(in the rows, 128 means zero)
X: 4 groups of rows, each row roughly a mix of its group's hidden directions
X (136 x 11)
[[157 155  96  91 107 126 107 182 135 126 168]
 [147 121 132 135  90 167 105 166 175 106 164]
 [142 143 155 179 179 146 143  82 135 143 136]
 [107 124  97 117  56 122 101 136 130 138 169]
 [112 120  99 122  50 122 124 143 137 145 165]
 [142 126 135 173 182 129 160  84 129 124 163]
 [127 124 118 126 160 107  96 130  98 119  52]
 [105 123  83 114  86 120 157 151 116  77 154]
 [110 154 148 173 172 118 111  86 120 169 140]
 [124 140 104 173 107 108  74 121 121 167  92]
 [152 119 173 101 161 134 158 106 162 173 111]
 [108 171 145 144 191 110 117 143 129 159  96]
 [166  91 107 125  90 110  63 129 120 118 119]
 [140  96 105 113  97 143 176  94 148 100 169]
 [ 93 138  68 128 143 121 167 129  93  99 103]
 [168 149 152 155 173 154  90 135 145 148 163]
 [162 113 139 110 135 160 178 132 155  86 168]
 [133 138 108 112  78 145 125  78 117 113 182]
 [141 119 181 134 183 133 159 115 164 101 140]
 [138 129 142  96 124 150 191 142 139  81 162]
 [ 89 133  49 129 106 113 122 143 109 113 139]
 [144 134 173 132 178 129 134  92 146 180 110]
 [107 116  98 142 142 110  73 162 162 169 113]
 [163 112 187  79 148 111 131 100 139 132 105]
 [ 76 155 118 164 143 122 166 101  98 120  92]
 [165 141 142 160 143 129  91 124 150 194 110]
 [ 96 133  86 142 116 118  73 174 103 144 118]
 [ 98  93 153  88 114 136 182 126 125  88 143]
 [171 128 122 165 173 122  95  79 119 124 105]
 [113 121 119 206 153 150 139 101 120 138  99]
 [109 131 116 146 111  99  57 158 116 128  92]
 [140 111 148  88 119 110  96 138 132 122  55]
 [ 86 168  96 150 165 117 139 153  95 115  95]
 [133 113  95 112  91 170 120 133 128  78 174]
 [118 142  83 144  87  89 127  85 105 137  93]
 [ 98 140 112 166 162 116 186  91 123 150 118]
 [143 135 163 123 181 121 135 111 153 182  94]
 [162 107 134  91 108 131 162 142 163 102 181]
 [152 107 102 117  90 125 117 107 133  89 191]
 [113 143 104 191 152 140 156 107 120 146 174]
 [ 93 121 124 121  74 138 130 140 147 135 195]
 [132 106 144  91 128 154 201  97 143 128 141]
 [148 141 154 136 200 145 154 117 121  87 121]
 [ 90 126  99 107  84 119 122 177 136  94 160]
 [111 137  98 160 102 129  61 149  93 145 131]
 [127 132  79 151 155 105  86 164 123 118  82]
 [ 90 141  84 108 122 127 162 166 116  85 156]
 [105 113 143 108  91 141 189 167 154 110 144]
 [111 113 129 103  70 153 150 141 153 162 171]
 [173 123 175 109 163  98 127  79 123 140 114]
 [142 121 118 107 110 145 186 143 149  86 175]
 [162 137 150 168 175 143 128  81 114 145 159]
 [150 161 123 182 122 132 150  92 121 141 182]
 [105 111 122 111 162 106 148 153 118 122  54]
 [118 134 139 150 174 111 128 132 111 121  51]
 [146 116 115  73  77 143 117 180 131 124 138]
 [154 150 145 159 128 132  75  94 101 158 165]
 [140 117 137 143 112 163 119 144 171 132 200]
 [115 139 128 120  76 143 100 152 149 182 166]
 [ 90 153  94 138  87 152 145 155 129 134 181]
 [122 111 118  71  89 121 115 182 134 108 104]
 [100 134 108 119 105  91  93 172 104  79 130]
 [ 82  94 127 139 145 126 121 185 106 120  85]
 [110 136  92 134  61 124 116 140 127 156 175]
 [ 83 133 122 107 132 116 143 203 130 128  99]
 [111 148  91 183 160 125 132 103 104 138  83]
 [140  98 123 110  98 129 144 139 143  64 178]
 [123 137 101 133  71 145 156 121 146 116 189]
 [148 141 141 165 160 163  99  94 102 160  91]
 [195 101 164 114 166 151 109 139 136 115 122]
 [161 155 155 124 145 157 174 157 163 120 167]
 [119 121  87 136  65 127  83 110 117 109 154]
 [158 130 162 152 189 156 159 128 145 126 161]
 [105  97 105 100  70 139 148 139 130 129 179]
 [143 118 138 161 160 167 111 177 146  99 167]
 [144 107 127  81 122  93 154 123 124 151  65]
 [ 99 137 140 134 162 111 165 159 110  98  71]
 [ 94 112  99 131  76 156 164 144 119 106 167]
 [129 140 111 159  80 131  64 126 118 138 166]
 [149 164 150 150 168 111  99 114 118 162  77]
 [111 140 115 110  61 119 131 162 140 116 178]
 [135 153 126 168 108 125  87  78 105 172 138]
 [115 115 120  93 114 131 199  95 115  93 128]
 [108 114  93  82 130  93 183 138 143 125  97]
 [124 130 130  75  67 126 104 172 142 128 114]
 [146 133 203 109 153 106 122  95 153 137 117]
 [125 135 151 103 186 134 187 133 156 111 139]
 [141 132 136 140 199 117 119 109 103 106  80]
 [104 156 129 126 188  96 137 128 114 141  73]
 [132  84 158  85 101 138 173  89 118 116 117]
 [175 150 141 134 185 133 143  73 126 120 127]
 [ 92 121 107 110  72 125 153 141 142 125 184]
 [100 170 129 152 154 113 100 191 106 135 120]
 [143 154 121 169 163 121 118  88 115 168  83]
 [ 79 147 101 139 111 106  82 153  94 149 102]
 [157 137 152 162 180 129 101  92 122 161  97]
 [ 97 168 124 149  95 137 121 172 140 125 184]
 [130 125  88 152 118 121  56 159 125 158 127]
 [100 118  91 115  61 124 117 161 118 102 150]
 [155 127 120 108  72 133 143  91 157 126 179]
 [125 142  73 138  80 141 129 147 137 122 183]
 [116 139  79 124 117 104 122  93  87 146  75]
 [131 113 197 170 167 154 126 136 146 135 121]
 [138 119 192 112 145 106 100  98 129 155  87]
 [120 112 132  72 106 117 149 165 153 118  74]
 [152 115 186 139 183 125 128 101 142 135  94]
 [109  99 125  90 109 131 183 103 123  83 155]
 [116 130  96 115  86 126 131 143 155 106 198]
 [ 95  94 113 105  57 131 116 129 128 119 163]
 [105 145 159 125  85 140 146 172 170 166 115]
 [134 125 130 112 142 140 187 140 127  78 180]
 [ 91 126  78 158  95 134 105 173 120 143 102]
 [110 114  79 137  94 111  76 110  96 158 129]
 [174 133 110 163 135 103  86  94 126  82 130]
 [ 68 158 109 186 131 112 109 137 115 145 129]
 [160 114 148 117 136 158 186 107 158 109 168]
 [177 102 175 116 139 153 132  88 151 160 120]
 [170  99 104 155 104 138  72  95 116 130 108]
 [141 136 150 137 192 109 149  91  94 157 109]
 [131 156 131 151 113 139  73 155 143 181 157]
 [135 124 151  81 124 144 196 130 134  89 143]
 [107 134 105 165 192 102  98 110 116 135  98]
 [126 133 102 148  69 153  95 160 144 131 171]
 [147 115 182  93 178 105 108 132 132 129  92]
 [118 139 109 161 101 114  55 157 125 155 128]
 [171 135 170 150 146 155 145  89 147 156 163]
 [170 117 179 149 181 141 138 104 153 133 111]
 [111 125 114  84  88  92  70 145 116 146 127]
 [129 122 123  93  70 130 183 117 109  96 147]
 [136 154 128 170 119 149 117  77 120 143 186]
 [167 134 189 112 168 127 128 114 139 153  92]
 [137 145 124 180 133 128  63 133 131 173 128]
 [103  89 130  72 100 136 175 136 129 100 145]
 [129 182 137 137 152  98 117  99 108 155  76]
 [110 105  97 101  74 124 172 119 122 106 166]
 [129 146 117 183 153 120  74 140 114 160  99]]

one row of each group, then the others: which group is each in?
[162  90 159 102 179 119 120 112 127 129  80]  <53>
[155 142 134 142 139 114 120  65  90 178 125]  <23>
[105 138  98 149 136 103  67 134  87 150  99]  <56>
[188 139 164 162 157 161  95 123 135 141 124]  <126>

[153 122 119 123  72 144 124  99 160 152 181]  <56>
[ 99 117 141  90  88 148 148 160 149 106 178]  <126>
[ 76 114  78 165  99 149 142 146 108 114 143]  <53>
[134 144 168 153 199 131 147 113 122 153 104]  <23>
[ 93 113  82 120  77 105 122 172 135 105 141]  <23>
[111  97 116  91  96 125 168 141 124  75 161]  <56>
[ 67 126 137  74  97 107 135 146 111 132 102]  <126>
[106 142 136 116 173 129 155 127  96 154  64]  <23>
[115 103  92  81 100  94 149 142 131 135  78]  <126>
[ 94  84 142  82  92 142 169 151 142 119 123]  <56>
[129 187 110 152 124 122  97 146 116 164 175]  <56>
[161 146 173 170 178 142 109 142 154 145 125]  <53>
[159 126 173 109 169 124 164  86 130 124  91]  <53>
[103 153 108 167 179 119 113 147 101 133  81]  <53>
